(in the rows, 128 means zero)
A state moves one step at a time under one of 7 hidden systems, and each row is a state written as 20 numbers. Each run below is a few steps of one system.
run 1, z_591 (11 x 20):
[[125 117 143 127 140 118 153 144 161 179 143 113 118 132 142  98 148 158
  140 124]
 [125 130 137 120 121  98 153 157 106 105 124 113 139 139 148 183 126 129
  165 121]
 [118 145 101 130 137 156 105 100 130 133 133 142 132 126 182 111 137 125
  159 155]
 [129 125 132 140 108 106 135 146 162 192 128 112 132 128 120 128 144  95
  140 136]
 [134 125 115 120 123 118 112 127 111  91 111 131 166 131 115 169 136  91
  152 106]
 [121 111 112 134 142 160  93 109 144 133 138 141 131 126 111  81 131 106
  138 162]
 [132 125 145 148 104 116 135 158 133 147 132 108 101 117  78 140 120  94
  119 122]
 [123 140 123 135 116 145 101  98 120  73 111 133 128 138 120 147 115 129
  106 100]
 [125 121 124 123 129 129 117 123 152 148 133 144 121 128 105  80 117 155
   82 159]
 [147 135 138 115 127  98 157 162 109 119 133 129 108 108 101 143 122 138
  107  90]
 [124 124 133 118 148 148 129  99 121  78 137 131 117 146 158 111 127 166
  133 108]]
run 2, z_541 (11 x 20):
[[109  93 111  93  96  92 105 129 174 170 107 145 187 146  85  90 143 138
  182  63]
 [132  92  76 122 172 118 136 204 158  51 130 111 124 133  76 125 158 109
  156 173]
 [142 145 128 180 109 151  82 127 118  91 168 160  75 102 133  78  82  41
  141 115]
 [145 149 152 134  55 128 134  93 176 140  96 109  63 178 134 122 157 100
   61 151]
 [132 111 104 120 134  63 131  93 147 120 117 168 175  98 137 175  95 156
   26 110]
 [175  94 119  29 162 127 146  82  82 133 142 168 139 111  92  72 148 167
  135 115]
 [125  43 170 171 211 173 176 138 110 108 168  97  86 112 135 129 158 124
  142 106]
 [ 83 105 175 153  81 171 105 107  41 112 118 149  96 157 196 173 100 102
  149 168]
 [ 97 206 119 144 116 175 128 132 128 211  77 123 124 125 188 152 167 189
   62 164]
 [125 127 153 112 127  57 130 178 116 206 105 158 243 115 139 138 124 169
  141  58]
 [175 150 121  73 196 135 140 188 104  66 124  85 194 159  87 111 176 139
  225 145]]
run 3, z_48, 11 rows:
[[139 107 155 158 168 115 135 174 118 153 163 127 152 110 133 117 115 105
  149 153]
 [162 180 169 122 109 128 130 126  94 120 133  94 133 151 129 146 119 105
  173 114]
 [109 169 130 167 138 152 101  93 168 125 132  90 149 139 121 136  99 148
  117 146]
 [112 136 108  97  98  83 125 139 137 161 123 125 153 115  66 151  97 153
  124 145]
 [126 145  76 109 151 138 124 156 141  81 120 118 124 112  75 124 149 149
  158  88]
 [ 97  76 137 147 117 119 119 149 158  95 158 133  94 144 107  79  97 134
  158 115]
 [132 154 130 127  72 105 160 158 132  90 122 124  40 147 137 145 124 121
  102 144]
 [126 152  92 127 112 116 113  73 156 102 131 176 100 111 190 115 108 146
   75 104]
 [150  69 109  71 139  86 160  99 150 148 124 162 129 132 140 110 169 139
   80 157]
 [151  73 118 111 187 131 166 123  74 105 145 145 114  89 163 173 167  99
  129 121]
 [131  85 179 130 129 184 121  62  80 155 141 134 109 145 174 111 152  90
  168 125]]
run 4, z_477, 11 rows:
[[ 67  83 120 127 127 127 100 150 105 104 103 165 175 145 141 150 101 186
  117 163]
 [153 169 120  90 128 142 145 169  78 173 125 156  82  94 129  97 152 135
  120 145]
 [138 136 145 168 146 133 141 137 168 121 124 107 123 142 188 118 168 115
  145  64]
 [123 108 153 125 122  90 121 147 127 108 134 132 177 166 161 133 101 128
  151 191]
 [160 186 105 117 141 126 133 113 111 170 150 120 115  80 125 147 117 100
  128 162]
 [131 120 130 129 118 125 119  77 168 156 125 110 149 134 120 125 146 110
  160  64]
 [104  87 113 119 139 123 116 146 132 102 112 111 172 147  73 157 131 135
  145 167]
 [121 136 116 135 121 150 112 145  84 136 144 145  91  82  92 123 103 105
  142 122]
 [124 138 134 147  90 143 118 136 169 120 109 117  86 160 115  94 152 112
  124 100]
 [111 119 121 149 118  93 116 166 142  88 117 150 146 135 131 149 102 136
   86 137]
 [173 152 123  88 128 108 131 117 102 114 146 164 109 111 128  92 113 128
  104 132]]
run 5, z_476:
[[101 115 141 137 124 102 135 138 164 133 133 114 147 164 189 130 126 154
  164 147]
 [140 179  99 111 119  98 147 142 126 141 141 116 109 112 156 160 122 116
  158 171]
 [133 147  99 118 136 132 129  79 145 160 134 126 130 104 156 138 146 117
  168  83]
 [118  83 103 100 122 109 131 113 155 142 115 113 153 143 103 146 158 103
  163 152]
 [133 116  89 125 136 133 110 132 107 105 138 145 121  98 101 147 123  73
  148 149]
 [133 111 131 134 105 159  98 101 129 140 119 150 110 129 109  86 147  87
  125 103]
 [128 103 137 148 107 119 113 155 146 110 100 132 141 148  98 137 142  97
   83 131]
 [156 145 146 124 123 113 106 133  99  95 133 163 148 123 119 107  96 122
   90 121]
 [160 134 170 133 154 144 142 124 131 137 138 111 121 136 113  94 141 146
   89 118]
 [119 113 176 144 132 113 149 137 114 110 140 103 128 144 121 160  98 155
  115 121]
 [117 170 134 111 124 149 128 112 108 117 132 119 111 136 136 132 104 184
  123 152]]
run 6, z_476:
[[183 208 153 131  75 101 132 119 139 140 114 104  99 122  65 136 112  98
   59  81]
 [140 124 135 118 159 107 115  80 163  70 126 109 195 140  73 134 100 191
   85  55]
 [137  84 150  93 169 108 155 146 131 108 177 107 113 131  48  81  87 192
  129 185]
 [ 97 121 138 152 145 165 172 162  95  84 161 107  11  99 126 142 108 169
  135 110]
 [ 51 115 121 139  72 147 120 101 156 124 108 154  66 165 206 113 120 205
  115 120]
 [103 147  65 108 112  71 152 180 162 169 100 170 123 109 189 151 149 173
   71 182]
 [170 125 108  80 169  80 163 134  86 155 143 189 167  82 220 125 156 136
  154  79]
 [166  74 156 103 185 148 165  94 117 146 139 104 152 158 196 129 208  89
  184 171]
 [117 111 154 168 117 142 124  93  83 153 142 103 121 117 162 225 114  25
  154 200]
 [117 195 116 117  64 187  71  48  79 191  77 131 147 120 103 170 139  86
  120 124]
 [111 120 110 147 146 150  65 143 154 194  71 122 250 113  33 135 162 120
  102  93]]
run 7, z_48, 11 rows:
[[106 108 143 138 123  82 173 176 200 198 123 103 127 150 154 118 159 176
  132 122]
 [121 148  89 104 127  86 136 171 102  66 123 146 153 133 192 184 122 128
  184 145]
 [145 148  91 120 144 155 114  86 177 140 167 119  93 128 155  58 137 102
  187 174]
 [135 104 133 156 107  65 168 125 184 167 144  91 111 123 126 191 133  68
  129 115]
 [130 141  80 101  99 138  84  78 107  63  96 145 155 141 129 174 134  79
  144 130]
 [127  88 100 150 149 166  97  99 170 173 144 136 112  99  75  72 146  87
   96 164]
 [149  92 163 132 104  87 145 171  94 137 113 143 135 114  81 166 135  76
  106  64]
 [142 144 148 142 139 196  75 117  88  51 104 145 142 159 127  93 136 123
  110 120]
 [132 120 185 162 134 129 127 143 128 193 155 136 116 116 110  80  95 146
   62 164]
 [161 183 157  93 119  97 158 152  76 119 100 121 157 127 124 177 128 170
  102  74]
 [109 130 123 121 190 173 104  99 133  95 139 120 167 142 142  85 118 211
  145 137]]
run 8, z_882, 11 rows:
[[153 123 129 122 132 130 113  94 148  75 125 114 145 166 133 125 144  94
  137 146]
 [131 114 119 144 137 119 118 108 138 152 160 130 124  99 105 130  96  94
  108 179]
 [150 147 129 109 107 124 130  90 109 140 123 132 111 109  94 139 126 112
  107  77]
 [107  90 123 123 152 155 110  99 131  98 114 131 147 144 101 119 138 160
  107 119]
 [115  97 147 121 129 123 140 162  90 140 140 144 106 114 100 124 107 145
  116 153]
 [131 162 138 137 122 155 133 146 106 116 113 136  89 123 153 119 142 144
  108  88]
 [112 116 154 140 125 126 116 129 146 131 122 139 155 160 169 105 121 162
  114 136]
 [145 160 134 115 132  97 144 169 111 146 124 126 144 116 134 152 122 138
  115 161]
 [139 157 122 129 157 139 127 117 129 135 135 118 150 113 159 131 139 131
  166  86]
 [119 115 142 118 126 129 139 112 148 145 131  89 136 158 120 138 137 138
  168 157]
 [111 142 101 139 111 118 129 139 122 120 124 114 108 112 122 183 118  98
  145 141]]
run 9, z_477:
[[104  98  86 139 154 157 117 154 114 108 164 128  83  82  80 124 112  95
  166 177]
 [109 116 131 153  52 129 129 129 150 146 129 136  37 129 119 116 128  71
  131  99]
 [117 124  97 137  87 114 102 125 163  70  77 156 128 157 136 153 144 109
   59 140]
 [164  96 122 105 150  96 119 128 100 125 140 206 154  89 131  93 114 124
   53 128]
 [195 111 177 104 175 132 185 115 113 112 152 105  90 133 118 106 170 128
   94 111]
 [107  95 192 173 161 154 145  80 108  99 159  96 114 146 179 162  97 155
  118 135]
 [ 98 154 162 108  84 153 124  85  81 189 115 125 121 151 159 144 106 175
  110 194]
 [112 183 110 121 133 160 124 113 119 207  73 124 165 105 146 166 173 176
   96  88]
 [126 102 144 104 161 136 109 165 106 147  97 142 230 149 128  99 169 160
  188  69]
 [137 144 145 157 183 155 131 228 109 118 149  81 146 128 100 111 139 115
  203 174]
 [121 194 151 191  81 122 102 158 145 144 166  95  96 127 145 124  75  66
  210 109]]
run 10, z_250, 11 rows:
[[ 82 133 113 158 121 145 153 104 156 157 151  79  61 114 153 169 122 135
  174 131]
 [ 64 144  77 120  59 136 109 114 133 136  82 137 109 137 148 182 134 132
  147 123]
 [100 110  57 114 113 123  91 168 156 144  84 180 156 118 123 102 173 116
  120 131]
 [154  61 142 115 120  93 127 190 129 130 131 169 139 137 104  73 152  71
  147 124]
 [181 107 171 161 143 127 132 138 119  64 159 119 104 146 134 119 129  43
  119 158]
 [143 157 170 174 113 136 105  59 128 136 160 121 114 121 151 137  70  93
   75 150]
 [143 180 129 104 100 118 126  67 119 175 100 116 154 114  85 172 116 148
   67 108]
 [122 100 108  90 180 147 118 112 110 136 109 130 195 104  60 134 151 179
  127  75]
 [115  81 149 105 169 172 148 168  90 121 146 107 102 134  75  86 146 172
  181 141]
 [100 150 166 182 127 168 145 182 101  89 138 103  43 139 171 135 119 144
  143 128]
 [ 97 197 134 154  71 129  93 122 144 121 102 153 119 164 218 119  96 167
  103 128]]
run 11, z_882:
[[ 72  61 101 141 111 170  88 126 116 133 121 176  87 105  81 100 119 123
  101 131]
 [129 105 154 123  80 134 123 187 104 127  94 175  86 140  91  77 148 129
   72  97]
 [149 118 164 162 158 140 110 183 119  69 116 163 147 145 156  81 136 141
   63 116]
 [169 157 198 146 157 114 136 155 102 147 161 137 155 133 161  81  94 149
   94 157]
 [158 204 165 143 157 125 159 113 118 146 134  82 146 118 158 173 117 165
   96 109]
 [103 152 135 117 147 132 121  74 116 147 131 100 188 134 157 172  97 191
  167 117]
 [ 82 149  88  95 124 133 147 141 122 172 116  91 126 118 100 173 133 178
  182 157]
 [ 77 120  81 129 107 130 129 163 138 120 116 119 104 121 134 156 148 128
  211  80]
 [108 113 100 117  84 125 116 163 170 103 117 130  94 174 138  89 154 102
  189 161]
 [142 125  97 162 104  85 125 179 186 114 139 140  97 124 138 118 129  54
  116 158]
 [196 139 124 113 113  85 113  93 153 106 148 157 136 129 142  91 124  56
  117 111]]
run 12, z_591:
[[129 117 109 141 106 116 155 159 144 157 132 128  69 111 144 136 167  72
  154 122]
 [120  90 135 142 101 123 114  93 136  93 110 138 130 156 164 159 144  73
  134 112]
 [142 100 123 118 123 134 109 110 120 151 112 155 141 132 125 119 148  83
   86 198]
 [159 106 151 136 147 135 134 123  93 159 126 134 134  88  93 144 147  77
   99  92]
 [133 101 175 128 148 180 110  91  92 106 113 109 151 158  91 125 141 137
  125 106]
 [104 130 160 153 143 164 117 145  99 152 133 109 133 122  88 138 102 160
   93 177]
 [119 188 152 144 108 148 109 141  95 154 111 124 133 109 108 141 100 164
  109  77]
 [116 162 125 138 147 140 104 144 165 117 109 110 178 151 117  96 127 193
  122 105]
 [130 151 125 123 136  83 127 193 143 119 154 130 151 123 107  97  82 164
  151 140]
 [146 192 101 121 128 117 136 153 144  79 154 112  83 122 145 107 112 135
  180 105]
 [115 137 101 141 111  93 136 101 212 106 160 109  90 146 165 116 105 129
  148 142]]
run 13, z_541 (11 x 20):
[[111 138 123 131 117 175  82  87  77 105 116 143 136 125 133 144 114 109
  146 127]
 [104 136 141 148 119 158 122 144 153 197 110 110 117 137 112 102 152 155
   95 158]
 [116 118 140 127 107  83 130 181 103 124 107 142 163 122 105 166 112 137
  115  85]
 [150 163 117 103 150 156 104 133 126  80 124 129 153 151 119  74 138 160
  154 129]
 [137 124 167 173 143 111 145 166 156 136 179 102 101 122 118 101  94 113
  133 148]
 [137 168 135 113  72 107 133 103 108  84 121 113  92 145 125 181 103 111
  143 114]
 [108 155  88 132 136 135 113  70 190 141 130 123 131 125 145 111 121 176
   98 135]
 [121  76 113  87 112  65 160 146 137 166 147 150 113 106  96 131 118 135
  138 123]
 [130 112  86 107 156 153 136 121 119  60 119 134  96 122 136 139 171 119
  152  93]
 [110  79 139 168 130 149 105 111 147 142 153 159 104 133 183  75 124  96
  131 163]
 [140 135 137 116  87 105 161 152  97 159  96 142  83 127 156 180 158  91
   83 160]]
run 14, z_250 (11 x 20):
[[125 159  90  73  96 149 117 127  88 125  70 130 132 142  98 161 172 135
  130 146]
 [104  87 119 171 177 156  99 175 146 156 126 154 161  99 124  85 155 129
  124 100]
 [152 118 191 102  83 115 136 170  88 125 130 123 109 176 109  96 128 110
  169 149]
 [148 181 133 199 161 148 113 152 144  76 135 103 124 118 158 147 120  93
   98 134]
 [126 161 150 119  79  98  96  79 142 172 150 145 154 139 139  92  62 146
  134 121]
 [162 173  93  94 140  96 156 148 159 115 102  86 142 121  62 170 160 144
  105 120]
 [100  68 110 129 173 123 111 105 134 101 174 145 154 107 112 105  93 151
  186  80]
 [126 134 121  95 106 142 167 138 137 111 136  93  23 152  98 112 144 144
  143 193]
 [ 79 116 113 194 117 121 126 139 139 102 128 157  88 100 190 171 107 130
   87  77]
 [130 132 108  56  71 110 107  80 123 135  90 189 135 166 165  91 143 152
  106 161]
 [155  87 105 132 188  89 163 183 152 155 121 145 156  91 125 147 182 117
   63 138]]

Which system made each run below?
run 15:
[[164 146 160 149 176 116 141 110 155 192 179 116 143  82 120  81 110 139
  111  77]
 [134  77 167  83 108 101 162 111  99  89 125  88 130 176  91 177 134 115
  184 120]]

z_541
run 16:
[[109  85 158 135 123  90 129 106 138 143 158  98 166 141 102 165  84 124
  162 152]
 [120 167  95 103 104 160 111  94  94 136 120 105 106 109  69 167 119 116
  146 153]]

z_477
run 17 (2 x 20):
[[109  95 165 153 117 130 121 156 130  73 150 116  97 170 117 108  88 118
  132 197]
 [125 199 126 155  82 139 128 133 122 128 133 134  45 108 147 130  97 135
   76 127]]

z_476
run 18, 2 rows:
[[116 135 124 110  80  99 143 102 102  85 117 138  98 146 176 200 104 126
  110 158]
 [109 143  53 107 131 134  98 100 144 168 118 183 137  93 172  99 141 145
  111 147]]

z_882
run 19:
[[130 147 144 122 139 127 104 176  80  78 110 178 173 142 183 101 118 171
  131  97]
 [162 163 162 157 169 137 138 173 153 146 159 117 124 140 178  49 137 134
  142 163]]

z_591
run 20, 2 rows:
[[153 127 139 129 168 113 124 130  83  74 149 152 162 120 148 149  97 118
  102 173]
 [164 172 168 118 139 165 136  84  87 178 151 110 102 115 126 106 124 124
  130 128]]

z_541
run 21 (2 x 20):
[[ 97 141 108 145 107 117 128  41 153 166 167 149  87  86 177 138  71 153
  113  88]
 [118 106  83  48 103  98 171 122 149 164  81 125 120 143 104 158 193 182
  110 142]]

z_476
run 22, 2 rows:
[[ 99 124 134 134 127 152 133 147 156 132 114 112 112 174 182  96 157 173
  154 156]
 [107 153 117 135 120  96 140 174 116 163 121 141 137 110 186 173 122 139
  135 156]]

z_477
run 23, 2 rows:
[[145 146 167  88 115 106 166 160 100 133 124 124  99 133  91 114 121 196
   99  98]
 [128 129 136 130 183 137 145 135 120  51 137 120 133 137 166 132 128 189
  124  92]]

z_250
run 24:
[[ 93 104 122 132 118 126 153 147 116  99 146 127  64 128 132 156 100 150
  124 181]
 [117 158  99 123  84 114 128 128 126 138 126 178  71 108 189 115 120 136
  114 102]]

z_882
run 25:
[[170 155 101  84 117 126 138 197 136  96  72 106 126 162  65 127 203  96
  118 186]
 [134 113 127 203 180 121 101 147 126 100 178 164 143  64 156 119  83  77
  120  60]]

z_477
run 26, 2 rows:
[[116  88 150 156 135 164  98  41 135 106  97 150 160 164 191 147 155 117
   52 137]
 [166  97 172  95 135 107 140 136  78 221 118 163 180 111  93 117 144 121
   56 182]]

z_591
run 27:
[[ 92  73 131 150 156 117 105 163 135 107 117 136 208 149 144 150 129 137
  153 132]
 [158 154 137 104 125 133 127 169  72 147 147 133 114 110 103 107 117  92
  168 181]]

z_477
